Which row each row swaps with, under one turn or mirror
The rows were stretched afterwards, more along some directions than others.
J_67: [  2  -3  18   3  -4  17  -4   5  -5   2 -11  -7 -10  -1   5   9 -15]
J_39: [  9 -10   3 -21  -2 -14   6  -9 -12  19  -1   3   2   1   7   2   9]
J_111: [  2  -2  -1  -5  -5 -18   4 -11 -19  -6   1   8   5   1  19  -5  11]
J_211: [-17   8   1   0  -6  -2 -10 -13 -14   5  -6 -10   0   6   8 -16 -12]
J_81: [ -6   2  12   1   2  12  -2  11  18  11  -2 -15   4  -2  12  -1  -1]
J_349: [ -1   3  12   3  24   2 -12  14  18  10 -12  -5   8  -6   2   6 -11]
J_958: [  1  -5 -10   0  -1 -18   9  -3  -9  -9   0  15  -3  -5 -10  15  14]
J_104: [-21  -7 -15   4   2  -3   2   0  -6  -9 -12  14  11  -6  15  -2  21]
J_35: [  2   5  10  -3  -3   0  -6  -9   3  19   8 -18   7   5   7 -12  -9]
J_311: [-14   7   5   9  16   6  -3  18   7   2 -10  -8  -1  -4 -20  12 -14]
J_747: [ -2 -12  -9  -6  -4 -16   8  -8  -6  -3   7  11   5  -3  28 -13  11]
J_715: [-21  -6   9   3 -10  -2  -9  -9  -9   4 -21  -7 -12   1   4   3   0]
J_441: [-15   8  13  -2   3  -2  -7 -10 -13   4  -6 -14   1   6   3 -13 -11]
J_377: [-12 -10  -9   0 -21 -11   3 -11 -14 -15 -13  24  -1   3  10  -6   5]
J_722: [  2  -5 -11  10   0 -25   3  -4 -14 -13   7  12  -3  -7 -13   8   7]
J_531: [ 10   3 -16  -8 -12  17  13  -3   3   1  -2   8   4  -2   0   3  13]
J_34: [ -3  -1 -25  -2  -5  -1   0 -14 -17 -12  21  17   9  -8   2  -7   4]
J_296: [-11  -4  -5   6   5 -29  -3  -7 -21 -13  11  10  -7  -6 -14  -2  -4]
J_611: [-20  -4  -8 -11  21   1  -2  16   0  13  -3  -1  12  -8   7 -11 -10]
J_76: [  9   6  15   3  11   0  -2  -8  -3 -11   8   5  16   3  -1  14   4]
J_479: [  3  -4 -13  -7   5 -28  -9 -20  -5   0  12  14   1  -7  -2  -2   5]
J_335: [  8   4 -11 -12  -5  20  17   4   6   4  -6   7   5  -1  -2   3   9]
J_379: [  3   0   6 -22  -2 -10  -1 -13 -17  -2   7  -7 -14   0  -3   0 -17]
J_750: [-10 -22  -2  -7   2  -7  -8   0  -6  -5  -7  10   0   3  21   6  13]
J_29: [-11   1  -2   9   7  11   0  16  12  -1 -13  -9  -7  -5 -14  14 -11]
J_429: [  4  -6 -14  -2  -3  -5  14  -5   1  -7   0  13  -1  -3  -8  15  16]
J_264: [-15   7  -2 -15  17 -18  -5 -16 -17   1  -2  -3 -20   1  -8  -2  -7]
J_6: [  5   8  20  12  20   1   1  16   2   2  -6  -7  13  -1 -12  13  -3]
J_768: [ 10  17  10 -12  21  -1  -2  -2  -2  12 -11 -14  -1   3  -3  15   9]
J_43: [-18   1 -15 -16  -4 -11   1   4 -15   8 -19  -7 -15   0   6  -2 -13]
J_225: [-12  -7 -32  16  -2 -30   1  -7  -3 -11   6  14  -4 -10  -1   4   9]
J_398: [  1   3   4 -10   5  12  -8   0  -4  11  14  -2   5   4 -15 -13  -7]
J_33: [-14   9   7   0   2  -7 -12  -9 -13   5   3 -13   1   4   1 -13 -17]
J_690: [ -6   5  12  16  21   4   1  19   6   0  -9  -4   6  -2 -17   9 -13]
J_743: [  6 -14   2  -9   1   4   3  15  -7  -5  -3  13  -3  -4  10  -3  11]
J_184: [-10  -6   8  -8  12   9 -11  -7   4  11   4  -2  15  12   1   0   1]
J_857: [ -5  -4  -9  -3 -14 -15   2 -13 -21  -8  -9   8   0   1  25  -8  13]
J_353: [ 14  14   5 -19  14  10   4   0   0   5  11 -11  17   1  -4   3  -6]
J_883: [  4  -9   1  -6   1   6  -6  14 -11  -6  -1   6  -5  -3   4  -1  10]
J_864: [ -2  -8  -9 -11 -14 -15   8 -21  -3   1  18  11   1   0  12  -8  18]
J_825: [ -8  -3 -18  -6 -18   6   0   4  -5  -3  -7  -3 -22  -8  -5  -2  -8]
J_976: [ -1   0  10 -12   9  13  -5  -1  -8   6  11   5   2   8 -13 -11  -4]
J_586: [-16   6 -17  13 -16   1 -19   8  -3  -8 -12  -4   5  -6   0  -6  -7]
J_159: [-12   2   7   8   2 -12 -19 -12 -13 -16  11  -4  -8  -3  -8   5 -17]
J_730: [-11  -4 -15  -2 -16  11   0   4  -2  -4 -11  -1 -21  -6   0  -3 -10]
J_667: [  0   9 -17 -22  -1  -7  11  -7 -11  16  -7  -1   8   5   1   0   5]
J_223: [ -4  -2  -2  -4  -8 -18   1 -13 -22  -9  -5   2   0   0  18  -6  13]
J_200: [  0   2  11  17  12   2   7   8  19  12 -15  -5   5   4  -4  18  -3]

J_35 swaps with J_747
J_531 swaps with J_730
J_159 swaps with J_76
J_958 swaps with J_311

Which row each row swaps with, under one turn or mirror
The rows were stretched afterwards, more along some directions than others.
J_727: [  9 -15   7  14  12 -11   3   3  30  -2   0   1  15   5 -23   7  21  -9]
J_996: [  4 -14  18  17   8  -7  10   6  24  -3   7   2  23   0 -20  -3  19   1]
J_220: [ -9 -14  35  -2   3 -14 -22 -10 -18 -12 -26   1 -19  30  43  20  -6 -27]
J_179: [ 23  19  19 -11   7   6 -22   0  -1 -10   4  18  28  28  13 -19 -20  -1]
J_855: [-13 -44  35   0  11  -8  -3 -22 -11   6 -10 -15 -15  21   3   6 -32 -23]
J_62: [ 11  -6   9 -15  13  27 -18  13  14  11  -1  26  16  36  10 -24 -11  17]
J_737: [-15  26  10  14 -28  19  -7 -18   5 -24  -6  11   6  -9  -1   1  10  19]
J_823: [ 32   7  16   3  37 -20  28  18  -3  10  43  -1   3  -1  -4  12   8 -21]
J_175: [ 24 -26  43  22   3  11  -3 -17  -2 -25 -17  24  21  26  14  20 -19  18]
J_465: [ 17   7  56  -9  -9  12 -51   2  -4 -21 -48  33  11  51  47 -15  -8   1]
J_662: [  7  -5  46 -12  31   3 -16 -10 -15  -8  51  22   3 -15  31   2  16 -14]
J_626: [ 21  18  43  -8  -9  17 -44   7   2 -10 -41  36  15  50  38 -20  -9   9]
J_148: [ -3  -7  25 -17  13  -2   1 -14   0   5  41  31  -6 -38   3  -8  21 -17]
J_785: [  5   1  37  -3  29   5 -11   0 -23 -13  52  18   9 -12  44   9  13 -22]
J_387: [  8  -4  16  12  -1  11   1 -15  28 -10 -29  15  11   2   2  24   4  11]
J_930: [ 29  -9  31  20  22  10   7  -8 -37 -22  21 -28   4   2   4   6  -9  10]
J_44: [ 23 -17  55   1  26   4 -20  38 -26 -18  19 -12  32  36  31 -28 -10  10]
J_101: [ 19  -7  52  -8  28   4 -23  31 -19 -18  36  -5  30  23  29 -33   0   2]
J_858: [  0 -20  36  16  -6  11 -11  -6 -19 -36  -4   6   8  -6  12  39   0  18]
J_886: [ 19 -10  -3 -12  21  10  -9  12  23  14  13  11  18  21 -16 -20   2   4]
J_47: [  2  -2  52 -11  -7  -4 -45   9 -10 -17 -43  13  -9  50  49  -1   2  -1]
J_572: [-17 -26  46  -6   4 -23 -24 -11 -10 -14 -18   0 -19  23  26  16  -3 -24]
J_432: [  8   6  -2  -9  16   1   2  -8   2   5  15 -10  -3 -12 -11   7  25   8]
J_931: [  1 -36  29   1  16   9 -13  41  -1   0  -8  -2  13  21   1 -15   3  16]
J_409: [ 19  -1  53  -4  34   9 -26  29 -20 -17  51   6  25  14  42 -10  13  -9]
J_751: [-10 -36  29  -8   1 -15  -9 -21  -4   8 -29  -6 -26  19   4  13 -16 -26]
J_589: [ 18 -13  56   3   6   9 -27  11 -30 -17 -29  -3  16  17  25 -13 -12  29]
J_122: [ 10 -33  28  17  20 -10  19  15   3 -31  22 -10  24 -15   1  26  10   7]
J_617: [-35   9  10   2 -29  21 -18 -16   1 -16  -6  13  -6  -4   3 -20   9   6]
J_85: [ 15   4  58  -6  -9  15 -49   1  -7 -20 -49  26   7  50  42 -15 -15   9]
J_419: [ 13 -30  42  23   3  22 -10 -12   1 -27 -10  19  24  10  16  22  -6  31]
J_395: [-18  -5  31   5 -14  -8  12   9  -5 -11  -8   6  -1   9  22  13  -2  27]
J_222: [ 20 -17  61  -2  28   8 -27  29 -25 -24  27  -4  35  33  41 -26  -7   1]
J_938: [ -4 -16  29 -12  20   7   2  -6  -6   2  59  17   6 -37   7  -3  17 -11]
J_367: [  3 -34  44  14  -1  27 -18   4  -6 -19 -18  18  20  11  16   3  -2  43]
J_646: [ 36  17  16   6  26 -18  33   3  -1  10  33  15   1  -2  -1  16   9 -16]
J_433: [-18 -14  31  16 -10 -17  28  10  -7 -13   2  -6   5  10  11  18  -7  17]
J_447: [ 17 -11  -2   3  20  -1  -4   6  28  11   5   5  17  25 -24  -9   3 -13]
J_352: [  0 -40  38  10   0  23 -21  18   2  -7 -28   6  16  16   2  -3  -4  35]
J_655: [ 25 -18  32  11  31  27  -6 -16 -41  -9  27 -17  -3  10  11  -9 -21  -6]

J_179 swaps with J_589
J_352 swaps with J_886
J_387 swaps with J_122
J_938 swaps with J_751

Which row each row swaps with, under one turn or mirror
The rows were stretched afterwards, more along some directions than others.
J_451: [ 33  -1  25  18 -23   5  15  18   9  -2   7   9 -29   1 -10  26 -21  -6
 -29 -15  26   0   2 -19 -11   6]
J_781: [-16   6   9 -26   0 -21  -4  -4  13   1  -7  -5   0 -10 -15 -11   4   9
  17  20 -23 -26  10  -5 -28 -23]
J_581: [ 26  -7  10 -11  -2 -29  12  38  11   3  25  -2 -21 -10 -19 -15  -3   5
  16   4   3 -11  21 -12 -10   5]
J_775: [ 13  22  -3  11   6  -1  25 -19  -2  -4 -23  28 -10  -8  -6   3  -4  31
 -28 -12   1  -2   1 -15   9  -4]
J_448: [ 18   9   0 -15   7   5  -6  -4 -10   1  34 -19   7  23  -6  16  -5   1
   3   4 -13   7   4  15  25  14]
J_841: [  1   1  -7 -19 -15   2  10  -9  -4  11   6 -10  -5 -24  10 -30   3  12
   6  13   8  -5  16  -4 -21  17]
J_428: [ -8  -4  -9  -8  13  -5  14   8  12   8   2  13   5   3  -5  45  12  16
  15 -19  -6  29  -2 -32 -13 -11]
J_65: [  7 -11  -2 -30  -2  -3  11  20 -12 -16  -6 -22   5 -12   9 -12  14  18
   4  18 -15  13  -5  14 -13   5]
J_523: [  4   3  -1 -17  -1 -15   8  12   7  12  13 -15  -9  30 -15  10  -2  22
  14   7 -36  -5  -8  -3  13  -6]
J_156: [ -2 -13  27 -11 -12  14 -21  20 -11   8  17   1  -4  -1  -5   3   8  -7
  -3 -15  22  15  12 -11  -7  -2]
J_971: [ 48  10  36 -20 -34 -18  15   3  -1   2 -14  -6 -24  21  -6  -9   1  18
  -8   3 -18   7   6   2   7   4]
J_93: [ -5 -21  14  11  22   9 -15  15  -4   8  18   6  -9  -3  -5  11 -13  -3
  14 -18  16  -6  -7 -21 -12  -5]
J_927: [  4   3  11 -48 -10  20 -21  -9 -25  10  -7 -19  -3  -8   1 -44  11   8
  25  12 -30   1  19  15  10  -7]
J_124: [  8 -12   9 -12 -26 -21 -20  23 -11   1  15  -5 -20  11 -12   8  12 -28
  -4  -2   3  23  13  -2  -6   0]
J_940: [-25 -20 -17 -28   6 -17 -36  -9  -8  -3  11  -4  -1  -6 -14 -17  28 -22
  17 -10 -12  19  -1  19  -2   0]
J_403: [ 16  10 -12 -17  11  -3  -7 -20 -21 -12 -23  16  -5 -10  -3 -16  15  -1
  -3  -7  -8  12   8   1 -10  11]
J_507: [  9   3  47  18  15   9   1   1   7  20   0   6 -13  -4 -19  -8  -9  23
   9  -3  -5 -30  -7 -24  -1 -13]
J_154: [ -5  -7  -9 -42   9 -33   6  26   6   9  16  -8   7  23  -6   1  15  20
  31  -5 -32  12   6  -6  -4 -13]
J_786: [ 24  10 -12 -20   8   5   8   0 -11  -4 -11 -10  -6 -19  -3   9  -6  17
  -6   2   7 -13  30  10   7   1]
J_418: [  8   5  13 -21  -3 -11  20   8  14   2  -3  -1  -6 -16  -5 -27  16  32
  20  17 -32 -16  28   2  -4   2]
J_779: [ 33  13  35   5  -7   8  -6  -2 -33   6  -3 -11  -5 -18 -15 -16   2   0
   3   1  -4  -6  27  15  12   3]
J_769: [ 16   7 -29 -14   4  -4  13 -20   5  -9 -12  23 -10  -6   0 -13 -16  33
 -14 -20  -7 -18 -15  14   4   4]
J_636: [-10  35 -22 -28  -2 -15  15 -34 -15 -12 -22   9 -20  -7  -3 -42  12  15
 -15  23 -25  19  16  -5  10  -7]
J_374: [ 15  13  10 -12   8  12 -16 -13 -19  -8  -3  -4 -13 -25  -9 -38  -5  -1
   8  20  -6 -12  27  21   3   4]
J_496: [ -3   6  10 -25 -19  -6  -3 -22   7   8  -7   6 -20   5  11 -33  -9  28
  -8  -4   0 -19  14  11  -5 -19]
J_915: [ 11  -3  40 -32 -21 -16 -23  22  -7   7  -2 -26 -11  20 -11   6  14 -12
   9  14  -3  39  11  -6  -2 -18]
J_315: [ 27  -2   0 -12  -3   9  12   7   5  10  24   3 -18  10  -4 -13 -19  22
  19  -4 -17 -26   5  14  -6  16]
J_872: [ -1  13  24  -2  -5   4 -10   6 -15   3  -7 -11   2  24 -13  15   9  -9
 -12   4 -12   7 -16  -7  30  -7]
J_461: [ 13   1   5 -37 -49 -20  -6 -14  -4   3  -4 -15  -8  11   1 -43  -9  -2
 -13   1 -25  -4  21  14  -7  -8]
J_867: [ 25  -4   9 -10  -1  13  -3 -13 -35  -8 -12   2   7  21  16  11  -3   8
   1 -17  -8   8 -21  15  -9  14]
J_595: [ 11  -7  -2  -9  12   9 -17  -9 -21   3  -8  -4   5   1  12 -31 -13  17
  24 -11 -17 -29 -14  14  -6   4]
J_440: [  5  -6  -4 -31 -18  -2  -8 -14  -5   2 -11  -2  -1 -14  -4  -5  12   3
 -15 -26   5  23   4  -8  -5  -9]
J_661: [-18   1  12 -30   8 -12 -24  -3  26   3  13 -13   1   3   3 -32  25  18
  36   8  -9 -14   5  -1  -7 -10]
J_692: [  0  -4   3  -6 -35   9   8 -27   7   6  -8  23 -14   9   4   7 -16  -3
 -21 -36  10   4 -14 -17  -7  -5]
J_60: [ -7   9   5 -32  -8 -13   7  13   1 -17   6 -19  -5 -17   4 -50  21   7
   6  37 -21   3  32  20   3  -2]
J_389: [ 14  -7   8 -10 -16  26  -8  -6 -16  -1   5  -9  -1 -11  -4  -4 -19 -18
  13  -9   4 -12   3   9  -7   8]
J_677: [ 29 -11  46 -11 -22  -7   6   9   6  -1   1  -4   9  -5   2  33  32   3
  -5 -19   7  -6   6  -6  -8   7]
J_516: [-15  -1  14  17   0  -4  -1  10 -31 -22 -11   9  -5  -2   6   1  20 -14
   1   3   6  32   0   3 -10  -7]
J_378: [ 28   1  -8 -23 -12 -11   8   5  -6 -23   7 -10  16  -4  14 -34  -1   7
  -8 -13   8  23  13  30  -4   7]
J_405: [ 30  17  24 -17 -28 -10   0   4  16   0   0  -8 -10  -4  -9  -5   7   4
 -23  12   8  11  28  -8   4   8]
J_882: [ 22  -1   4   1 -23  12 -13  -3  -5 -10   1   6   3  -7  -1  12   9 -11
 -13 -16  16  35   3  15   7  12]
J_510: [ 22  13  12   1   2   2  17  15 -13   8  -2  11 -10  23  -1  12 -16   9
   6  10 -22 -16 -10  -3  -1  -3]
J_287: [ 27 -20  10 -35 -13   7 -33  17   4  22  23 -13 -10   8  -2  -7   5   5
   3 -17  -6  10  27   8  21  11]
J_326: [  4  -8  32 -22 -19  13   9   0  14  23  -9   1  -4 -13 -16  19  13  14
  -6  -8  -4   3   8 -15  -6 -16]
J_901: [  6  -3 -12   5  11   8 -10 -13 -21  17 -10  14 -13 -44 -12   2  10  -3
 -11  -7   1   3  15  -5   0   9]
J_699: [ -7  19   3 -10  -1 -14  -9 -15  29  30 -23  22 -16  16 -21  20   5  27
  -5 -13 -13  -3  13 -39  10 -27]
J_904: [ 32   2  37 -21 -44  13  11 -20  -8   9 -17 -18  -2   1  20 -11  -3   2
 -15 -13 -21 -20  26   5   1  14]
J_816: [ 21 -19   9  -2 -12   2  -2 -12  -8   8  -9  13 -18 -13  -1  21  -5  -1
 -23 -23  12   1  -7 -21  -6   6]
J_350: [ -2   1   4 -14  -4  10  12   7  14  -8  23  -4  -2 -10  -5  -5  -3   2
   5  15 -20  -7   8   1  12   1]
J_840: [ -1   1  -7 -47   5  17 -12 -16 -15  -8 -10 -20   8   8   4 -12  13  19
  15   0 -30  15   5  21   3   5]
J_99: [ 10  10 -20 -23 -14  -4  16   0 -12  12 -25  -5 -22 -13 -18  -5   7  14
  -5  21 -21  19  34 -20  17  -3]
J_988: [-11  31 -10 -22  12  15 -33 -19  11  11 -10  -5 -14   4 -13 -13  -3  16
   0  24 -21 -10   4   2  29 -24]
J_654: [ 28  -5  25   4  -8  17 -17   5   1   5   2   7 -31 -25 -18  -3 -22  -6
 -13  -5  20 -20  13   2  12   0]
J_185: [-20  11 -22 -51   5   6 -31 -12  17   4  -7 -11   5  -2  -5 -39   8   0
  16   2 -17   5  22   6  -1 -17]
J_260: [ 38  11  11 -22 -18  -1   3   5  -1   2   3 -18  -1  -5  -7   4  20  13
 -18   6  -1  25  33  17  30  16]
J_129: [ 32   4  26 -25 -11  20  17  12 -19  -3  -7 -16 -18 -21  -2 -17   9   5
   2  35  -8  29  40   7  24   6]
J_126: [ -5  27  -5 -14   7  11  -7 -36  -9   8 -20  -8  -3  -3   5 -38 -13  19
  -9  16 -40 -25  -6   8  15  -8]
J_711: [  3  -1  44 -21 -18   9 -22   9  -2   6  20 -17   7  20   6  -3  -4 -10
  25   8 -11   4   1   3 -20 -13]
J_252: [  1 -15  -3  12  16 -16 -10   5  32  17  16  11 -22  -1 -24  28 -21   0
   2 -24  12  -2 -10 -21 -15 -16]
J_602: [-10 -16 -14  -5   8 -12  -5  -4  17   7   6  22  -5 -30 -17  23  14  12
  -5 -27  -5 -16   1   0 -11 -17]

J_374 swaps with J_775
J_654 swaps with J_769
J_60 swaps with J_260
J_523 swaps with J_124
J_516 swaps with J_448
J_93 swaps with J_867
J_904 swaps with J_841
J_786 swaps with J_496

